In the data rows, 128 means zero.
A hidden rule labels the rows of this table. It goes by one to three of the table's principal directions, not those with the most spread.
132 47 114 124 151 110 128 84 131 100 137 76 83 141 112 169 130 105 95 65 157 141 127 119 106 83 87 142 98 111 135 139 147 139 148 135 103 123 148 152 142 114 144 168 119 101 151 85 Rp
156 105 110 122 142 144 101 110 155 101 136 111 131 168 128 164 142 132 104 78 140 153 158 119 153 134 97 134 133 120 128 143 100 155 134 119 128 105 133 134 144 121 135 150 136 101 88 120 Xy
60 130 111 142 157 153 138 117 148 142 112 145 138 111 111 140 120 134 144 146 129 121 126 96 117 135 146 136 113 113 128 142 152 105 145 132 120 107 131 93 89 176 127 146 116 126 133 123 Rp
142 65 129 135 97 57 101 150 139 157 160 95 15 119 117 126 121 136 69 82 123 96 77 145 79 61 168 114 71 145 124 136 218 106 99 94 131 150 138 179 144 136 113 166 122 126 173 105 Xy
87 128 102 134 144 140 104 134 180 138 128 133 94 158 113 118 134 142 117 115 138 111 140 117 120 104 131 148 125 134 127 167 154 131 115 129 129 131 138 131 67 176 136 165 107 95 103 124 OC
114 163 134 128 149 158 155 107 99 103 118 154 204 109 129 151 118 117 165 160 130 156 153 105 143 178 100 135 143 111 134 111 80 146 151 148 122 107 125 88 130 113 127 104 135 141 134 135 Xy
123 129 134 126 123 100 121 138 137 153 149 129 69 133 138 125 125 125 123 125 107 96 117 132 89 102 153 115 112 145 123 142 161 116 101 123 142 133 127 147 101 163 115 142 117 138 126 139 Rp
132 92 146 125 137 153 161 112 90 131 106 130 159 105 134 160 115 88 157 156 135 137 88 122 135 153 116 103 114 112 138 108 106 94 171 132 93 97 134 89 178 108 146 116 146 139 176 112 Rp
100 138 122 143 125 157 101 169 152 145 112 159 137 142 127 122 121 145 142 169 105 94 116 136 135 147 154 117 151 157 129 140 135 112 120 113 118 135 128 129 108 156 142 123 115 101 105 142 Rp
68 85 95 150 178 152 124 101 160 98 108 128 140 136 101 146 121 105 130 117 150 131 137 85 119 106 99 152 121 120 131 157 143 116 147 134 84 116 146 104 84 148 176 171 103 73 140 90 OC
85 121 116 124 143 135 117 153 137 130 149 138 95 137 113 129 112 157 123 130 100 77 134 124 95 123 156 142 129 141 108 131 152 107 117 119 121 126 131 145 88 173 135 157 119 119 132 135 Xy
83 113 113 150 167 157 123 128 140 98 121 149 159 136 114 165 109 127 149 143 119 115 135 89 117 149 120 139 132 132 124 131 121 113 143 118 96 105 134 97 106 151 159 150 117 94 138 109 Rp
133 154 111 131 156 148 127 95 163 102 123 109 153 174 136 139 159 135 128 102 130 153 192 116 153 136 88 149 170 121 129 150 80 175 141 153 156 119 118 133 93 145 121 127 107 120 51 136 Xy
104 150 150 124 115 135 146 160 83 137 136 155 144 107 121 139 101 146 154 172 115 101 109 133 121 178 146 122 112 135 124 103 115 120 147 123 130 115 128 108 137 137 107 113 145 162 177 134 OC
157 183 144 102 116 146 128 171 120 125 145 138 141 170 155 103 141 162 147 146 89 96 160 161 147 161 144 128 186 151 102 115 66 139 110 127 163 131 109 142 116 144 118 104 144 156 73 171 Rp
114 177 125 124 114 121 122 175 139 158 148 184 107 116 128 94 107 137 143 162 111 105 109 123 106 133 173 127 128 147 120 133 155 104 81 111 126 134 133 108 86 162 127 135 135 132 136 157 Rp
151 148 130 123 109 106 125 147 124 133 144 139 104 133 132 97 126 123 123 134 119 116 129 143 118 118 130 128 142 146 125 132 129 137 104 127 132 149 128 154 111 125 125 120 124 123 122 149 Rp
194 116 167 102 97 106 135 141 68 109 147 104 137 128 147 127 127 124 123 121 124 129 116 166 139 136 115 115 126 134 120 85 91 133 125 126 133 138 123 146 200 60 131 105 162 161 169 117 Rp
82 76 129 148 149 130 123 98 115 117 120 128 140 105 104 196 101 101 132 128 151 144 106 96 111 140 99 121 72 124 160 128 157 131 159 136 90 106 151 100 148 114 147 154 117 111 195 72 Rp
110 158 116 113 138 108 157 141 107 85 153 125 133 135 114 146 116 158 146 123 133 140 164 135 109 143 111 171 164 136 135 116 107 194 123 144 136 146 144 133 90 138 104 123 122 141 111 132 OC
95 112 116 139 170 178 102 110 153 106 112 143 168 149 127 148 130 117 134 127 121 118 153 93 143 137 114 128 128 121 112 147 106 104 138 122 109 96 124 103 112 143 168 155 127 92 113 117 Xy
170 161 128 110 98 122 143 161 117 141 129 135 127 119 140 67 139 149 124 136 114 123 125 159 147 125 164 128 166 126 103 113 113 113 110 111 145 148 112 145 138 121 112 97 152 148 97 174 Rp
143 123 129 123 121 109 112 136 135 115 143 114 103 152 129 124 132 135 115 104 137 124 135 138 122 109 117 139 124 139 127 134 130 145 109 125 135 143 133 145 123 120 131 141 127 118 127 116 OC
153 102 141 104 100 105 113 160 107 122 150 76 93 146 133 151 135 197 100 88 107 104 133 183 131 130 161 127 137 140 117 96 131 150 125 108 162 146 119 183 182 119 93 119 147 164 104 127 Rp
156 131 160 126 98 129 116 131 125 164 108 121 130 125 154 116 142 120 134 143 139 133 95 151 148 124 141 96 103 127 139 122 132 105 121 124 146 133 116 117 176 103 122 106 144 149 138 121 OC
61 95 100 142 144 122 124 152 138 134 136 164 100 101 91 174 85 127 131 139 131 117 91 99 92 138 153 130 95 141 147 145 187 121 130 105 83 111 164 101 100 172 135 168 120 102 168 111 Rp
142 151 137 94 115 117 161 135 91 118 139 110 126 120 133 95 137 145 128 125 133 130 144 162 129 116 128 149 153 114 112 113 104 152 124 142 151 151 128 149 124 116 100 108 146 164 121 153 Rp
77 129 99 151 148 128 109 113 175 153 122 158 85 124 111 99 123 95 119 139 134 107 127 96 94 84 126 133 110 134 132 184 181 112 109 136 110 137 140 137 43 177 144 160 87 77 124 139 Rp
165 205 87 108 125 147 137 146 159 114 134 170 150 155 127 63 142 133 137 125 135 158 180 131 166 146 115 160 208 131 120 148 76 166 100 135 129 142 129 130 70 140 133 113 133 101 37 192 OC
95 151 143 155 115 118 131 128 120 169 118 158 129 88 127 144 110 123 149 177 116 119 99 115 105 151 151 102 94 136 150 126 165 116 134 130 135 125 121 113 126 146 99 105 110 145 157 133 Rp
93 140 133 128 140 137 119 104 136 144 136 132 110 127 123 128 125 129 130 131 133 111 140 113 104 118 121 137 95 118 128 138 147 120 124 149 138 124 124 131 95 148 122 144 114 130 147 123 OC
103 89 121 148 131 105 80 98 164 153 135 120 70 123 115 126 128 106 85 95 144 115 116 104 98 71 124 119 55 126 134 165 201 107 107 126 123 132 134 150 108 134 141 175 105 94 162 96 Rp
146 183 122 132 147 176 159 97 135 117 108 135 200 143 140 128 148 135 163 149 121 160 177 113 168 184 99 141 187 106 129 112 55 145 164 159 144 107 101 107 123 130 118 85 121 139 68 159 Rp
138 203 119 139 125 164 149 121 146 141 94 164 193 124 138 75 146 120 163 173 134 157 151 120 171 160 120 134 179 119 133 131 85 129 135 149 137 134 108 100 102 127 129 82 120 124 78 167 OC
208 107 91 113 118 92 135 104 156 115 135 114 89 135 128 85 148 76 91 69 165 188 130 134 142 69 95 138 155 118 139 155 133 152 100 130 102 151 148 153 127 90 153 139 129 85 88 142 Rp
124 85 113 152 125 115 100 128 138 122 122 132 117 123 113 163 113 116 111 115 132 132 112 117 125 131 122 111 106 143 148 142 156 136 136 107 101 125 140 140 148 121 138 139 116 89 135 110 OC
115 124 132 127 131 145 141 143 105 122 115 161 164 97 124 128 108 100 147 171 132 136 98 124 130 137 127 121 134 128 132 124 125 115 128 123 93 127 146 100 134 109 149 120 139 116 165 130 Xy
146 123 137 126 124 125 158 121 103 124 120 126 142 107 130 114 126 108 138 140 137 139 109 127 129 125 123 127 129 113 124 112 117 110 141 129 115 129 126 114 148 105 132 113 140 137 157 128 OC
177 124 142 137 93 94 139 138 101 146 122 145 131 88 135 95 121 86 122 145 128 144 84 135 136 123 138 96 115 137 135 115 141 105 120 115 109 138 128 124 171 82 140 106 140 135 170 131 Rp
84 139 129 141 125 119 105 139 148 157 139 147 101 124 117 134 119 135 119 142 121 106 119 117 108 126 142 124 94 143 136 150 169 131 116 131 140 126 136 128 91 162 115 150 109 131 150 121 Xy
111 197 161 139 114 150 135 154 121 153 111 146 171 136 150 111 137 158 170 194 101 103 134 143 142 173 146 119 154 145 127 112 97 128 134 143 171 135 100 112 116 145 102 81 119 167 112 147 Rp
150 158 160 117 105 118 112 146 102 121 149 101 148 153 148 177 132 194 139 115 98 122 159 162 145 189 141 118 135 149 136 81 94 170 131 130 181 125 102 145 184 114 88 97 141 187 99 122 OC
185 96 119 107 91 89 111 152 140 136 140 95 67 141 132 101 144 138 82 76 143 137 108 171 137 80 146 124 131 135 125 136 153 140 99 103 136 157 138 171 159 108 120 137 146 123 104 133 Rp
138 140 115 125 136 149 140 112 145 136 111 148 144 125 129 99 136 94 137 134 151 154 125 112 147 122 114 131 135 111 131 145 117 113 128 136 110 119 133 99 114 125 150 131 134 110 121 137 OC
71 139 112 140 156 171 114 113 138 121 112 157 167 120 110 127 118 134 138 144 130 117 154 97 136 148 123 139 118 115 120 140 125 113 142 132 114 112 124 110 96 148 144 140 122 103 129 130 OC
140 151 132 111 119 133 137 128 123 138 132 115 120 129 135 85 144 150 119 125 121 115 144 148 132 114 140 140 145 113 105 119 119 120 122 136 154 143 111 153 120 130 110 114 135 148 110 155 Xy
153 58 133 112 136 95 153 89 114 116 136 66 63 134 127 117 145 86 95 80 158 127 111 137 97 47 93 139 103 104 117 141 142 120 140 141 119 140 142 160 131 110 135 156 125 122 166 102 Rp
141 160 128 107 137 138 135 111 135 119 145 113 126 150 136 113 146 150 125 105 132 134 168 129 131 122 118 154 141 107 110 124 101 141 119 144 158 126 115 134 109 135 111 130 136 145 99 143 Rp
137 121 135 144 118 106 135 120 141 144 123 112 91 139 127 89 141 99 119 139 139 114 110 133 111 86 105 133 125 138 133 146 145 122 129 148 129 154 129 151 98 126 136 128 96 112 152 117 Rp
93 167 144 153 120 131 136 134 109 140 110 158 178 86 124 129 112 145 158 174 126 132 116 109 130 166 151 121 104 124 134 105 138 113 137 123 138 125 112 88 139 125 110 100 130 153 162 122 Rp
97 58 114 136 150 126 97 112 137 103 125 98 114 134 110 160 126 132 95 79 138 118 132 115 124 101 125 129 90 122 119 141 155 118 138 108 110 117 137 138 143 127 151 173 130 102 144 86 Rp
189 126 136 101 97 117 158 158 108 142 136 124 103 136 142 118 131 112 132 139 124 137 96 171 138 135 128 115 168 141 139 118 103 143 130 129 121 137 142 144 155 114 118 102 143 144 117 156 Rp
112 88 131 144 142 109 121 78 141 136 127 92 84 132 122 144 138 104 104 98 146 123 129 111 100 85 99 127 80 113 135 151 160 127 145 145 136 126 127 150 115 136 120 152 101 117 151 99 Rp
88 116 187 156 111 106 101 138 88 158 122 122 134 97 147 158 116 139 135 166 85 70 97 132 103 141 170 75 60 151 122 105 162 88 133 114 161 122 100 131 172 126 108 114 125 179 192 97 Rp
108 73 117 114 140 112 122 158 121 99 153 105 79 151 112 157 113 149 111 97 119 92 121 141 98 107 138 143 129 146 114 130 143 132 125 106 110 130 150 152 119 151 139 167 132 114 139 109 Rp
155 81 144 107 130 120 122 97 105 90 132 63 132 147 129 128 150 131 95 67 159 142 148 143 150 96 89 144 103 103 111 113 103 138 143 137 139 131 125 146 175 73 143 147 151 140 157 82 Rp
93 101 119 130 127 96 108 144 140 135 144 114 69 132 115 130 126 145 97 101 117 92 127 133 101 94 154 127 101 143 116 155 172 133 116 110 142 135 137 158 97 168 112 162 118 129 128 123 OC
Here are more rows. What is the label of each one?
205 117 186 93 105 105 188 118 48 104 128 54 153 130 172 149 153 137 149 117 122 145 123 183 145 140 118 113 154 111 119 63 57 144 161 141 170 131 104 135 226 69 92 70 167 217 133 120 >> Rp
132 135 130 92 138 145 162 110 96 109 132 117 147 120 126 108 133 122 132 119 149 143 147 137 139 122 106 152 138 96 113 118 93 138 139 150 128 125 135 122 125 110 126 127 153 149 140 137 >> Rp
127 95 127 138 131 145 118 132 135 129 100 135 154 117 132 143 122 110 139 138 136 141 95 124 145 129 138 107 123 130 140 125 139 97 131 111 94 122 134 100 167 109 164 128 137 106 136 107 >> OC
153 123 126 119 132 113 135 76 115 99 122 76 153 129 134 158 150 153 119 62 148 175 178 131 156 138 110 134 120 97 134 107 103 168 150 136 162 121 106 136 179 99 99 111 143 160 82 115 >> OC
98 38 127 133 138 103 122 128 128 135 136 94 48 123 110 144 116 111 95 104 130 83 81 128 77 64 139 123 79 130 118 144 191 89 136 112 101 131 148 155 125 147 143 176 117 107 189 91 >> Rp
72 60 117 133 148 108 118 111 129 120 135 96 79 110 100 156 113 136 100 94 143 108 112 117 84 78 136 142 75 117 126 136 194 114 132 122 109 133 146 144 119 142 133 175 117 114 177 85 >> Rp
128 155 131 133 125 144 113 146 141 130 125 144 159 137 135 132 128 149 141 144 115 132 135 129 145 155 141 125 146 141 132 117 118 129 116 125 135 126 120 113 134 127 135 118 129 132 109 129 >> Xy
111 113 129 143 118 132 101 165 140 151 128 158 109 122 121 115 113 124 117 154 111 90 91 123 119 123 159 109 108 147 116 143 159 88 116 97 111 124 133 126 121 146 143 146 129 106 159 130 >> Xy
148 110 147 142 111 107 122 100 117 144 113 111 120 114 138 130 134 102 124 123 142 137 111 131 127 115 116 102 92 124 144 127 143 120 137 132 133 134 117 137 164 99 123 112 122 131 148 112 >> OC
105 137 160 120 129 160 167 140 67 121 107 131 193 100 134 149 114 146 173 180 117 117 113 140 141 181 140 120 135 115 121 82 88 110 170 132 129 113 116 94 171 115 114 89 154 175 165 126 >> OC
131 121 140 111 148 159 154 133 99 104 129 145 169 128 136 165 113 104 161 156 126 139 114 120 131 158 110 127 145 122 129 111 85 122 142 132 99 100 144 85 145 116 150 127 149 133 155 123 >> Xy
140 117 166 124 111 128 146 136 71 135 126 112 142 113 142 144 119 134 146 162 96 96 110 158 122 160 135 102 132 140 127 85 108 113 156 137 132 130 111 150 180 104 118 90 132 166 161 129 >> Rp
228 131 119 84 95 91 134 149 120 90 162 60 101 176 144 124 160 193 92 44 125 158 173 193 161 126 129 152 195 130 116 94 80 197 113 117 173 156 117 192 182 94 91 105 158 160 37 151 >> Rp
86 82 140 106 130 89 132 145 89 125 170 90 57 120 114 174 107 174 106 88 106 74 121 143 75 116 169 131 78 131 108 109 168 125 132 109 147 118 134 157 136 165 92 165 143 177 170 108 >> OC
184 92 132 110 103 75 138 117 87 96 140 82 121 118 129 153 134 127 100 66 147 172 133 156 148 125 113 119 119 125 141 108 117 179 136 118 137 137 136 152 198 73 108 118 154 155 125 110 >> OC
195 188 145 138 97 126 137 117 132 152 111 129 158 139 162 102 157 121 146 152 112 154 147 149 164 161 117 103 173 137 145 118 83 152 133 149 167 140 95 144 151 106 100 60 115 150 64 168 >> Rp
111 155 146 153 109 132 137 141 119 174 105 164 141 92 135 116 117 115 155 195 109 112 91 127 121 152 156 96 120 139 142 124 148 100 136 128 129 130 116 115 130 140 111 91 114 140 147 149 >> Rp
130 134 119 130 139 135 143 105 142 117 121 107 141 135 124 121 145 135 122 116 145 152 147 122 138 117 107 152 144 108 128 130 117 145 140 146 139 133 125 127 116 124 121 125 118 127 113 123 >> Xy
134 150 131 134 100 87 131 127 117 145 134 122 103 108 122 100 126 140 121 124 132 128 130 144 116 120 136 129 118 137 141 119 156 146 117 138 145 161 120 159 125 118 104 107 114 143 130 135 >> OC
139 112 116 128 119 123 135 146 136 134 120 129 104 134 124 116 131 116 119 134 134 125 107 142 130 112 128 125 147 136 130 150 132 136 133 117 118 138 142 141 117 140 122 126 124 108 115 144 >> Rp
97 70 126 144 137 112 81 118 147 131 137 106 91 134 116 172 122 135 92 86 125 108 121 112 111 107 139 112 67 136 129 144 177 116 127 107 127 112 132 140 142 140 137 175 121 115 152 85 >> Rp
174 194 137 120 115 140 172 115 106 137 109 173 186 101 149 89 131 78 172 171 149 182 123 119 159 157 109 117 154 110 141 122 78 131 126 144 122 122 124 76 134 98 126 80 149 143 119 165 >> OC
173 100 116 137 126 109 131 75 139 116 114 88 127 126 129 131 150 109 103 75 159 178 141 120 148 105 98 128 118 102 140 129 128 141 145 133 130 129 118 140 167 90 126 122 126 117 108 112 >> OC
161 139 90 105 137 146 142 102 159 95 127 75 125 181 118 96 170 168 102 65 151 156 202 153 170 118 87 181 198 105 117 135 76 185 151 157 154 146 119 177 103 129 114 122 118 115 32 150 >> OC
167 150 120 103 124 126 131 129 130 115 136 121 126 151 141 88 149 132 118 93 129 134 163 140 154 120 130 134 153 120 102 135 90 134 113 120 148 127 116 138 123 127 127 127 153 138 77 157 >> OC
160 142 119 119 111 99 168 108 145 159 124 100 65 135 130 43 161 98 109 119 149 129 125 150 119 63 110 146 153 115 122 157 135 133 129 161 148 164 126 169 75 141 110 117 103 131 108 159 >> Rp
113 124 128 149 130 115 114 104 131 139 120 142 139 102 125 155 115 108 134 130 132 147 121 105 121 139 127 107 93 132 155 130 158 128 127 131 117 121 128 114 142 118 133 127 116 123 142 111 >> OC
118 68 122 120 140 129 122 102 126 129 131 88 93 128 119 159 130 136 100 86 129 116 126 132 117 109 131 124 100 111 123 127 150 115 151 125 124 114 129 154 154 135 123 151 130 130 135 111 >> OC
